One turn moves each row of this set onto another row. After a few examples, where does it send each row asked below?
Gafin: [ -6.1 -17.3  10.8  -6.7  10.4  -9.3 -13.6 -18.1  16.8   3.3   5.8  15.3
  11.9  -5.9   4.7 -15.9  24.8   8.6   1.2  -1.8   0.9  27.3  -7.7  -1.6
  17.9]
sof: [-12.1   7.6   1.5 -21.0  11.0  -2.4   1.8 -21.5   1.6  -6.0   8.0   7.1
   0.0  -1.1 -11.1 -12.1  20.3   7.8 -18.5  -1.4 -26.4   1.8   9.9 -12.6
   9.4]
garal: [ 17.3   5.9   2.8   4.0 -29.4 -14.2  -4.2  -5.8  -1.1  -5.0  21.9  -3.3
  13.3 -13.2  17.9   5.1   7.4   7.7   2.6 -15.4  -7.8   8.5  -5.4   6.1
 -12.5]
muk: [ 12.2  -2.2   7.4   3.4 -14.7  -8.4  11.4  -1.9  11.7  22.9  -2.2  21.0
  18.2   6.2  16.1  -2.5  17.5  13.7  13.5   7.0 -20.3  18.1  16.9   0.0
   1.2]
tovom: [  2.9  -8.8   8.8  18.1 -12.9  20.0 -12.3  17.1  -0.2   5.6   8.1  12.9
   5.2 -21.2   7.2  16.5  -7.7  11.0   8.4 -17.2 -12.5   4.6 -13.7  -4.1
  11.1]
Zos: [  6.9 -14.5 -11.6  19.5  -5.2   6.0  -6.2   8.1   0.9 -15.9   2.5  -0.9
  -0.2 -10.4   7.7  -7.8  -2.5  10.8  -3.9 -11.2  -1.8 -13.4 -24.8 -18.2
  -3.7]
fuv: [ 14.0  27.4  23.3  -3.8  -6.7   7.3  -0.9 -13.8  -3.4  11.8   1.1  15.2
  12.0  -7.7  -7.7 -15.5  21.5  -7.5   8.8   8.8 -24.3  -1.6  -3.1   3.5
   9.0]
sil: [-15.2  15.0  -0.7 -20.8   7.4  -0.8   2.5 -11.7   3.8  -5.9  11.4   8.5
  10.4  -9.5  -6.1  -5.1  26.5  -0.6 -12.9  -4.4 -26.7  -9.2   4.1 -16.4
   8.7]
kavo: [ 17.0  -6.1  -2.4  28.7   5.1   0.3  -0.2  20.2   9.2  -4.7  -1.4  25.9
 -12.1  -5.0   2.2  -5.3  16.4  14.7  18.5   3.8  -9.0  21.3  -3.4 -11.0
  -7.9]
nud: [ 16.8  24.5  29.8  -1.0 -15.3  10.6  -4.8  -9.5  -2.8  10.2  -7.7   4.0
   9.9   0.9  -2.9 -12.4  27.3  -3.5   9.7   4.8 -12.3   1.7   1.4   3.4
   2.0]
tive: [-12.7 -16.2   3.9   4.3  -3.8  -2.6  25.9  -3.7   9.5  -9.2  -5.7  20.0
   2.0   6.0  25.2  -1.6  -2.0  -4.5  -8.8  -2.5 -18.8 -17.6 -11.0 -11.0
   1.1]
raram: [ -6.8  11.3  13.2  -6.8   6.4   8.0 -15.8  -6.9  -8.4 -16.7  -5.9   6.8
  11.7  -8.0  28.2  13.6   7.5  -2.4   9.4   7.0 -33.6  -8.8  -7.5   1.3
  10.6]
terev: [ -9.6  -8.7   1.3  -1.0 -17.2  -1.6  -1.8 -16.6  -0.7   7.4  13.1  -3.6
  29.7  -3.4  26.8   4.0   1.7  20.6  -0.8   3.4 -12.6 -10.6  -7.4  -7.8
   5.0]
bugo: [-10.8 -11.7 -11.5  16.4   1.2  -8.4  10.9   5.6   3.4  -7.6   9.3  -9.7
 -19.6   7.8  11.6   4.4   6.1  13.2  16.8  12.4  14.0   1.4  -4.3  -3.2
 -10.7]
mef: [-10.2  -8.3  22.5  17.3  -5.9  12.0 -10.6   4.1 -17.2  -7.3  -8.9   5.0
 -15.6   7.9  -0.8   8.5   2.0 -11.7  19.4 -24.4 -11.5  10.1   9.5   5.4
  -4.9]
rusun: [ -1.2  -8.9  20.1  23.8  -5.7   6.5 -10.5   5.2 -16.2  -0.8   1.6   4.0
 -16.6  10.7  -1.0   4.6  -8.4 -10.8  12.0 -18.5 -10.7  24.6  11.7   7.0
  -2.6]
Kodi: [  4.4  -0.4   4.7  -5.5   3.2 -14.8   1.6 -11.4  14.0   6.7  -4.1  14.5
  10.2 -34.6   3.8   3.5  20.2   5.0  -8.4  -3.9   0.2 -22.0   2.1  -0.5
 -11.4]
Dogil: [ -8.7  20.0  18.3   7.1  -0.2  -8.3   0.8  -4.4  -9.4 -23.4  12.8   4.4
  -5.2  -4.6   2.6   8.0  15.6   7.2 -10.1 -13.1  -5.4 -17.4   8.8   2.6
 -25.4]
vagon: [ -5.5   4.9  -1.6   9.2   3.6  -8.2  -4.3  17.7   1.6 -12.8  -7.8 -11.7
 -18.9   9.0  14.2   9.6 -17.1  -6.5 -12.8  -7.9  -0.5   5.4   5.6  -6.0
   4.5]
zeved: [  0.7  -4.2  -6.9  26.8  11.2   7.2   4.8  26.2   1.9  18.6  -1.6  14.3
   5.7  -1.9   4.3 -10.2  11.1   5.0  -2.2   6.9 -21.9   1.7   2.5 -20.5
  18.4]
zugi: [ -3.9  -9.2  14.5 -16.0  14.6 -22.6  -7.2   9.4 -23.6  -4.7   7.0   3.1
  21.7   5.6  -0.3   8.2  -3.7   3.0   8.3   6.2  -8.7  -9.8  -2.2   4.6
  20.8]
gife: [ -6.4 -12.5  17.1 -19.8   5.8 -30.1  -4.9 -15.6 -11.5  19.6   2.0  20.2
   5.6   0.4  -0.7 -10.3  14.8   4.4   7.5  10.2  -5.9 -11.3   1.4 -11.3
   1.5]
razu: [ -6.5  -7.0  20.6 -15.8  -6.0   1.7  19.6  11.6 -14.8   7.0   0.9   6.9
   9.6 -13.6  -9.1  -5.6  11.6 -12.5  25.0  11.6  -1.4   2.9  13.3  14.5
   0.9]
fufuv: [ -0.7  17.4  16.6  19.3  -0.7  -1.8 -12.5  -4.0  -0.6  12.9   3.6  -1.4
 -20.4   2.2 -16.1  -4.8   5.8   8.6   9.0   9.2   7.0  29.7   0.8 -13.0
   9.4]
Feviz: [  6.1   2.5  22.6   4.5   9.1  -2.2   4.9 -11.7   1.5   4.9   3.6  31.3
  24.7  -1.3   2.0   7.9   5.7  27.1  10.1   7.4 -25.9  -2.9 -20.2   5.2
   3.9]
lag: [-13.4 -22.0  13.8  16.0   1.8  -0.9  10.8   9.9  11.8 -28.7  -6.1   8.8
  -2.2 -12.9 -11.1  -4.4  -8.2  -0.6  11.7  -6.5   2.1  10.3  -3.7  18.1
   4.2]
zeg: [ -9.3  17.5   7.4  11.3   4.0 -14.1  -2.7   6.5 -14.3 -22.4  11.0   2.3
  -4.0  -7.3   7.2  10.1   3.2  -2.6  -4.2 -14.1 -12.2 -13.2   9.2  -3.8
 -29.9]
Luba: [ -0.8   4.2 -10.2   7.5  -7.0 -22.4   4.7  -0.5  -1.4   0.1  19.0   6.0
  11.7   3.5  15.8 -17.2  25.3   5.5  -0.7  14.6 -21.4  18.7   7.0 -21.5
  -3.7]
Posu: [ -5.6  18.4  16.7  15.6  -2.5   3.0  -9.8  -1.0   6.0   1.6   5.3  -0.3
 -25.1   3.5  -5.2  -9.5   5.4  17.3   1.1  13.4   5.1  27.0   8.7 -13.5
  -1.7]
Ras: [ -8.0 -15.8   8.0   7.8  -9.6 -25.5  -9.8 -14.0  -4.1 -16.9   6.0  11.5
   3.3  -7.3  -6.0  -0.3  -1.3  -0.3  -6.0   9.9 -11.7 -23.0 -11.7  20.2
  -9.2]
durog: [-18.3   4.7  15.9  18.3  -1.2 -14.7  18.0  -0.1   6.1   1.3   7.1  19.6
 -21.2 -22.4 -11.7 -10.3  10.1  -5.2   3.4   5.4   4.5  11.0  -7.2  15.8
  -4.6]
mida: [  0.0   7.1  -5.8   7.5   9.7  -5.1  -4.8   7.7   6.8 -12.5 -13.8  -7.6
 -20.6   3.9  18.5   1.1 -17.8  -0.4 -16.3  -5.9 -15.1  -2.6   6.8  -5.7
   8.0]
natim: [ -3.0 -10.3  22.2  -0.9  27.7  -9.4  18.0  11.8   3.2  13.8  -6.4  10.8
   3.6  -4.6  -3.1 -10.3  11.3   9.7  20.7  -2.6  12.5  12.1   9.3   0.5
  13.7]
Fav: [  9.2 -21.7  10.8  29.7   8.9  -9.0 -11.0  10.8   0.7  -0.7  -1.5   2.7
  12.5  16.7   4.0 -22.9  -4.5   2.2   8.0   1.1   1.8   7.3  13.7  15.0
   8.4]
mumu: [-12.1  -5.6   8.4   7.3   7.2 -37.1  -5.3  -2.4   0.1 -11.3   2.9  18.7
 -10.0   1.2  -9.1  -5.4  -9.8  -1.5 -14.6 -10.9  -6.5  -0.1 -19.2  -2.7
  17.0]
miz: [-11.7  13.2  10.3 -11.6   5.4   4.4  -4.6   2.5  -5.7 -23.2   4.4  12.2
  10.9  -7.8  29.9   9.8   1.1  -8.7  -0.7   8.1 -30.3 -11.9  -4.2   4.5
   3.1]
vora: [ 21.4  -6.3   3.4  -5.0 -13.1  -4.2   0.3  -1.7   3.2   9.3  -6.3   3.6
   1.9   9.2 -24.1  -7.9   5.3  15.7  27.5  -3.0  -3.0  17.1  -7.9  -3.5
  -5.0]
mube: [-14.1 -21.1  11.0  14.5  -6.4  -2.7 -11.4   7.1  -5.7 -14.8  -2.2  17.1
   2.8 -17.9   2.5   2.2 -11.9   1.1  16.7   7.5  -9.0 -13.1  19.3 -11.9
 -18.0]
motas: [  1.3   1.2  10.8   9.1  17.0  13.3  -3.9  -9.1  -1.1  22.7  11.1   3.6
   1.5   6.4  -8.6  -1.5  20.7   3.5  -0.4   1.4 -15.0  16.2   5.7  14.0
  32.5]
lesat: [ -2.2  -1.6   5.7  12.5  27.7   9.0  -6.3  -7.9  -8.4  18.7  -2.4  -1.5
  -4.3  10.1  -4.8  -0.8  13.9   6.5   5.5  -0.6 -20.6  11.7   9.4  17.0
  26.0]

Ras goes to muk
fufuv goes to zeg
And these:
Dogil goes to nud
razu goes to tovom
bugo goes to Kodi

